Here are some points, one per row:
np.array([1.36, -0.53, -2.02, 0.15, 0.17, 0.12, -0.61, -0.06, 0.06,
          -0.56, -0.09, -0.45, 0.29, -0.62, 0.79, 0.08, -0.49, -1.54,
          0.55, -0.95, -0.66, 1.01, 1.40, -1.39])
np.array([-0.29, -1.04, -1.64, 1.17, -0.25, -0.86, 0.07, 0.03, -0.16,
          -1.68, 0.10, -0.70, 1.05, 0.75, -0.29, -1.47, 0.00, -0.81,
          1.26, 0.39, -0.06, 0.27, 0.70, -0.21])
np.array([-0.04, -0.57, -1.16, -0.20, -1.34, -1.19, 0.47, -0.47, 0.63,
          -2.28, 0.07, 0.33, 0.09, -0.38, 1.18, -0.90, 1.18, -1.35,
          -0.46, -0.28, 0.80, -0.61, 0.78, 0.64])
np.array([0.90, -0.14, 1.05, 0.41, 1.82, 0.86, -0.69, -0.16, -0.56,
          0.19, -0.15, 0.26, 0.36, -1.11, 0.03, 1.10, -0.76, 1.46,
          -0.48, -0.38, 1.21, -0.17, -0.16, -0.17])
np.array([0.06, -0.90, 1.39, 0.50, -0.56, 0.16, 0.70, 0.52, 1.04,
          -1.29, 0.34, 0.42, 0.18, 1.02, 0.89, 0.54, -0.18, 0.50,
          -0.50, 1.06, 0.62, -0.01, 0.11, -0.01])
np.array([-0.22, -0.52, -0.75, -0.55, 0.07, 0.01, 0.05, -0.04, -0.14,
          0.47, -0.29, -0.35, 0.00, 0.66, 0.59, -0.75, 0.70, 0.03,
          0.33, 0.36, -1.75, -0.55, 1.23, 0.05])
np.array([0.27, -0.52, 0.63, 0.56, 0.38, -0.09, 0.22, -0.65, 0.95,
          0.93, 0.24, 0.53, -0.27, 0.00, -0.02, 0.04, 0.62, 0.65,
          -0.79, 2.34, 0.85, -1.33, -0.11, -0.26])
np.array([0.00, -0.33, 1.27, 0.51, -0.70, -1.49, -0.18, -0.46, 0.86,
          -0.51, 0.01, 0.28, -0.10, -0.58, 1.06, 2.69, 1.32, -0.25,
          -0.46, 0.32, 3.01, -1.71, 1.09, 0.74])
np.array([-1.60, -0.01, -0.70, -0.11, -1.21, -0.95, -0.59, -0.52, 0.37,
          -1.12, 0.02, -0.97, -0.41, -0.50, 0.68, -0.24, 0.14, -0.56,
          0.73, -0.57, 0.99, -0.22, -0.25, 0.24])
np.array([-0.74, 1.54, -1.21, 0.23, -0.45, -0.93, -0.48, -1.27, -0.98,
          -0.31, -0.67, 0.54, 0.34, -1.12, 1.48, -0.89, -0.28, 0.42,
          -0.45, -2.56, -0.17, 0.66, 1.62, -0.60])
np.array([1.03, 1.29, 2.25, 0.15, 0.30, 0.06, 0.98, 1.64, -0.01,
          0.75, 0.54, -1.15, -1.23, -1.64, -1.00, 0.44, -1.34, 1.98,
          0.31, 1.12, 4.38, 0.61, -2.02, -0.90])
np.array([-0.08, -0.16, -0.99, -1.29, -0.91, -1.44, -0.10, 0.89, 0.00,
          1.72, 0.21, 0.03, -1.03, -0.08, -1.66, -0.78, 0.58, -0.84,
          0.88, 0.21, -0.62, 0.83, 1.51, -0.65])
np.array([0.32, 0.51, 0.55, 1.13, 1.66, -0.26, 0.18, 0.15, 0.39,
          0.45, -0.39, 0.37, -0.14, 1.16, -0.28, -0.87, -1.39, 1.30,
          0.76, 0.16, 0.16, 0.25, -0.30, 0.61])
np.array([-0.09, 0.62, -0.54, -1.13, -2.13, -2.04, -1.10, 2.06, 2.24,
          -1.52, 0.24, -0.19, -1.67, -0.05, -2.00, -1.75, 0.97, -2.68,
          1.83, 1.24, -0.52, 0.14, 2.19, 0.94])
np.array([-0.94, -1.19, -1.57, 0.50, -0.26, -1.10, 1.19, -0.27, 1.63,
          0.16, -0.87, -0.63, 0.45, 1.12, -0.88, 0.23, -0.05, -0.59,
          1.23, 1.13, -1.38, 1.34, 1.21, 0.06])
np.array([1.25, -0.85, -0.45, 0.22, -0.18, -1.20, 1.01, -0.27, 0.08,
          -1.19, 0.85, -0.09, -0.18, 0.12, 0.97, -1.09, 0.53, -0.98,
          -0.96, 0.83, -1.41, 1.05, -1.47, 0.34])
np.array([0.17, -1.88, -0.66, 0.70, 0.61, 0.11, 0.49, 0.19, 0.99,
          -1.79, -0.06, -0.64, 0.83, 0.91, 0.55, -0.57, -0.47, -1.15,
          1.25, 0.71, 0.23, 0.80, 0.47, -1.35])
np.array([0.34, -0.69, 0.95, -0.25, 0.63, 1.15, 1.70, -0.23, -0.72,
          -1.12, 0.61, -1.30, 0.36, 0.82, 0.32, 1.20, 0.84, -0.39,
          -0.99, 1.50, 0.25, 0.48, -3.71, -0.74])
np.array([0.52, -0.34, -1.19, -0.19, -0.41, 2.01, -0.56, -1.74, -0.46,
          0.53, -0.19, 0.91, 1.00, -0.68, 0.44, -0.38, -0.72, -1.03,
          0.33, -1.81, -1.37, 0.49, 0.51, 0.60])
np.array([1.39, 0.88, 2.69, 1.01, -0.36, 0.91, 0.53, 0.47, 0.57,
          0.62, 0.02, 0.32, 0.33, -1.44, 1.20, 1.59, 0.03, 2.01,
          -1.02, -0.50, 1.14, 0.11, -1.13, -0.03])
np.array([-0.48, 0.41, 0.73, -1.64, -0.90, 2.30, -1.37, 0.11, 1.23,
          -0.73, -0.52, 0.89, -0.55, -1.44, 0.76, -0.33, 0.00, 0.28,
          -0.81, 0.75, -0.02, 1.19, 0.80, 0.06])
np.array([-0.37, -0.81, -0.66, 0.31, -0.05, 0.69, 0.18, -0.98, 0.15,
          0.72, 0.18, 0.59, 1.43, 0.40, 0.66, -1.08, 0.31, -0.15,
          -1.29, 0.55, -0.62, 0.12, -0.59, -0.10])
np.array([0.30, 0.61, -0.28, -0.14, -0.30, 2.64, -0.74, -2.55, -3.00,
          2.86, -0.30, 0.56, 0.35, 0.82, 0.63, 0.99, -0.31, 0.38,
          -2.21, -2.91, -2.28, -2.23, 0.92, 0.03])
np.array([0.82, -0.70, 1.46, 0.32, -0.14, 1.87, -0.06, 1.54, 0.83,
          -0.34, 0.75, -1.31, 0.96, -1.30, 1.06, 0.92, 0.24, 2.38,
          -2.77, -0.26, 0.75, 0.26, -1.60, 0.84])
np.array([0.99, -0.42, 0.04, -0.37, -0.49, -0.04, -0.37, -0.32, 1.65,
          -0.53, -0.66, 1.40, 0.64, -1.42, 0.88, -1.27, 0.43, 0.36,
          -1.35, 0.87, -0.29, 0.61, 0.20, 0.76])
np.array([0.96, -0.16, -1.90, 0.11, 0.30, 0.72, 0.68, -0.95, -1.77,
          0.67, -0.55, -1.53, 1.92, -0.07, 0.38, 0.77, -0.30, -0.55,
          -0.49, -3.00, -1.05, 1.54, -1.15, -0.49])
np.array([1.09, 1.22, 1.02, 0.28, 1.82, 0.16, 2.68, 0.74, -0.62,
          2.35, -0.04, -0.58, -0.08, 0.16, -0.13, -0.21, 0.46, -0.54,
          -0.46, 0.70, 0.95, 1.36, -4.06, -0.96])
np.array([-0.07, -0.59, -0.56, -0.82, -0.71, -0.14, 0.66, -0.91, 0.05,
          -1.28, 0.53, 0.17, 0.25, 0.12, 0.56, 0.48, 1.17, -2.04,
          -0.06, 0.31, 1.38, -0.33, 0.85, -0.09])
np.array([-0.94, -0.44, -2.72, 0.47, 0.69, -2.16, 0.37, 0.32, 0.01,
          -0.04, -0.77, -1.24, -0.92, 1.85, -1.38, -1.40, -0.03, -0.61,
          2.52, 1.52, -1.89, 1.32, -0.32, -0.66])
np.array([-1.89, 2.34, -0.26, -0.42, -0.53, 0.87, -0.59, 0.42, -0.89,
          1.84, 0.11, 0.52, -0.70, -0.10, -0.66, -1.31, 0.36, -0.28,
          -0.67, -1.54, -2.70, 0.00, 0.58, 0.30])
np.array([0.39, 6.94, 2.12, -1.40, 0.14, 3.10, -1.13, -2.23, -5.24,
          4.70, -0.36, 2.36, -0.49, -0.85, -1.80, 0.29, -1.53, 0.54,
          -1.32, -5.69, -4.65, -3.03, -0.75, 2.02])
np.array([-0.14, 0.48, 2.09, 0.37, -0.68, 1.07, -2.44, -0.08, 0.95,
          0.62, -0.20, 1.51, -1.15, -0.83, -0.45, -2.62, -1.22, 1.22,
          1.38, 1.35, 0.17, -1.87, 4.58, 2.05])
np.array([0.04, 0.14, -1.20, -0.22, 0.21, 0.41, -0.54, -0.72, -1.28,
          -0.79, -0.65, 0.11, 0.32, -1.36, -0.04, 0.93, -1.02, -0.39,
          0.34, -1.65, 1.64, -0.20, -0.45, -0.45])
np.array([-0.24, 0.42, -0.47, -0.26, 0.14, 0.34, -0.38, 0.35, 0.26,
          0.88, 0.30, -0.72, 0.35, 0.72, 0.06, 0.11, -0.07, 1.09,
          0.01, -1.39, -2.74, -1.28, 0.37, 0.13])
np.array([0.03, -1.21, 1.29, 0.20, -0.71, -1.13, -0.16, 0.27, 0.73,
          -2.07, 0.76, -0.13, -1.22, 0.79, 1.19, 1.54, 1.29, -1.91,
          0.18, -0.15, -1.15, 0.12, 0.30, -0.24])
np.array([0.17, -0.53, -0.22, 0.39, 1.55, 0.73, -0.20, 0.23, -0.81,
          -0.46, 0.31, -0.52, -0.45, 0.06, -0.48, 1.71, -0.14, 0.71,
          -1.02, -0.24, -0.40, -0.21, -1.81, -0.24])
np.array([0.71, -1.15, 1.01, 0.48, 0.24, -1.72, 1.27, 0.12, 1.42,
          0.70, 0.14, -1.23, -0.31, -0.17, -0.45, 0.53, 0.26, 0.58,
          0.34, 2.13, 2.52, -0.06, 0.10, 0.46])
np.array([0.50, -1.90, 0.61, 0.79, 1.04, -0.44, 1.13, 0.03, 0.19,
          1.22, 0.10, -0.22, 0.23, 1.59, 0.87, 1.18, -0.37, 2.09,
          -0.17, 2.04, 0.57, -1.31, -0.92, -0.55])
np.array([-0.04, -0.36, -1.03, -0.22, 0.77, 0.78, 0.37, -0.73, -1.22,
          0.51, -0.17, -0.83, 1.06, -0.89, 1.91, 0.57, 0.40, 0.05,
          0.45, -3.06, -0.21, 1.58, -0.85, -0.63])
np.array([1.02, 1.50, 1.82, 1.19, 1.36, -0.80, 0.82, 1.02, -1.56,
          -0.05, 0.62, -1.21, -0.47, -1.08, -0.36, 1.01, -1.46, 2.88,
          0.56, 0.65, 3.27, 0.39, -2.57, -1.51])
np.array([0.48, -0.76, -0.15, -0.04, 0.76, -0.20, -0.97, 0.51, -0.11,
          0.54, 0.46, 0.61, 0.74, 0.05, -0.17, -0.31, -0.37, 0.63,
          0.62, 1.32, 0.35, 0.70, -0.20, -1.15])
These points spread out most along one direction. Take the direction at right angles to it along which they spread out most. Go by this last direction. For each point below, how far along it does it lie, from 0 to 99? 50 is the average, and the first point above lies past it. One standard deviation of the points above along it is 16.
np.array([0.26, -0.15, -0.92, -0.26, 0.19, 0.99, 0.53, 0.99, -0.59,
          0.42, -0.14, -0.51, 0.10, 0.15, -1.21, 0.51, 0.15, 0.14,
          0.33, -1.14, -0.79, 0.54, -1.33, -0.49]) 48
np.array([0.36, -0.13, 1.65, 1.25, 0.74, -0.72, 0.00, 0.84, 1.12,
          0.07, 0.79, 0.95, -0.24, 0.88, -0.61, -0.91, -0.17, 0.57,
          0.17, 1.04, 0.25, -0.39, -1.69, -0.16]) 41
np.array([-1.34, -0.13, 1.71, 0.69, 0.76, 0.10, 0.21, 1.54, 0.43,
          1.08, -0.10, -0.89, -0.14, 0.16, -0.30, 1.73, -0.54, 2.78,
          -0.40, 1.59, 2.51, -1.54, -0.87, 0.48]) 24
np.array([-3.57, 2.70, -1.29, -0.61, -3.07, -1.78, -1.50, -2.54, -1.09,
          -3.90, -0.58, 2.01, -0.98, 0.92, 0.19, -1.76, 0.64, -2.92,
          1.77, -2.78, -2.49, 0.31, 4.62, 2.96]) 99
np.array([-0.64, 2.15, 0.40, -0.69, 1.26, 1.39, -0.87, 0.66, -1.32,
          1.08, -0.30, 1.22, 0.49, 0.26, -1.86, -1.80, -0.63, 0.49,
          -0.52, -1.24, -1.90, 0.20, -1.33, 0.72]) 52
np.array([0.04, -1.36, -0.32, -0.04, -0.40, 0.06, 0.00, 1.43, 0.84,
          0.21, -0.46, -1.00, -0.67, -0.09, 0.04, -0.25, -0.10, -1.17,
          -0.22, 1.34, 2.03, 1.60, -0.40, -1.24]) 47
np.array([0.84, -1.92, 0.43, 0.45, 2.00, -0.83, 1.47, 0.70, 1.18,
          1.05, 0.26, -1.23, 0.21, 1.05, -0.75, 0.15, -0.62, 0.98,
          0.40, 0.71, 0.07, 0.60, -2.63, -0.72]) 33
np.array([0.39, -1.81, 1.02, -0.17, -1.99, 0.26, -1.31, -0.11, 0.24,
          -1.37, 1.55, 1.27, -0.07, -0.16, -0.09, -1.22, 0.92, -2.34,
          -0.72, 0.46, 1.76, -1.53, 1.07, 0.58]) 61
np.array([-0.27, -0.26, -0.03, -1.04, -0.48, -1.42, 0.33, 1.20, 1.07,
          -0.69, -0.21, -0.94, -0.74, 0.42, -1.02, -0.84, 0.02, -0.96,
          0.99, 1.56, 0.05, -0.66, 1.76, 0.02]) 65
np.array([0.34, 0.26, 0.60, 0.70, 0.95, -1.19, 0.00, -0.41, 0.25,
          -0.73, -0.92, 0.58, 0.58, -0.12, -0.38, 2.57, -0.44, 0.56,
          0.49, 0.56, 2.76, -1.11, 0.33, 0.03]) 37
np.array([0.81, -0.08, -0.33, -0.80, 0.71, 0.65, -0.22, -0.88, -0.99,
          0.05, 0.09, 0.17, 0.88, 0.46, -0.24, 1.24, -0.53, 1.08,
          -0.74, -0.69, -1.08, -1.14, -0.52, -0.37]) 46
np.array([-0.28, 0.66, -2.17, -0.66, 0.20, -0.06, -0.32, 1.11, 0.52,
          -1.28, -0.67, 0.57, 0.87, -0.30, -0.27, -0.18, 0.36, -0.81,
          0.80, 0.01, -1.63, 0.97, 2.10, 0.68]) 73
np.array([-1.36, 0.00, -0.64, -0.75, -1.63, -0.62, -0.39, -0.21, 0.27,
          0.49, 0.23, 0.32, -0.79, -0.15, -0.35, 0.30, 0.62, -0.14,
          -1.09, 0.46, -0.77, -0.79, 0.46, 0.65]) 61
np.array([-1.91, -1.21, -0.97, -0.09, -2.12, -0.88, 0.20, -0.49, 1.01,
          -1.89, 0.24, -0.57, -1.05, -0.04, 0.28, -0.05, 2.11, -1.77,
          1.15, 2.53, 3.13, 0.32, 2.32, -0.37]) 66
np.array([-0.59, 1.11, 0.23, -0.85, 1.50, 1.15, -0.64, 0.16, -0.71,
          1.64, -0.34, 1.36, -0.59, 1.18, -0.49, -0.22, -1.11, 0.60,
          0.45, -1.03, -3.19, 0.52, -0.99, -0.26]) 54
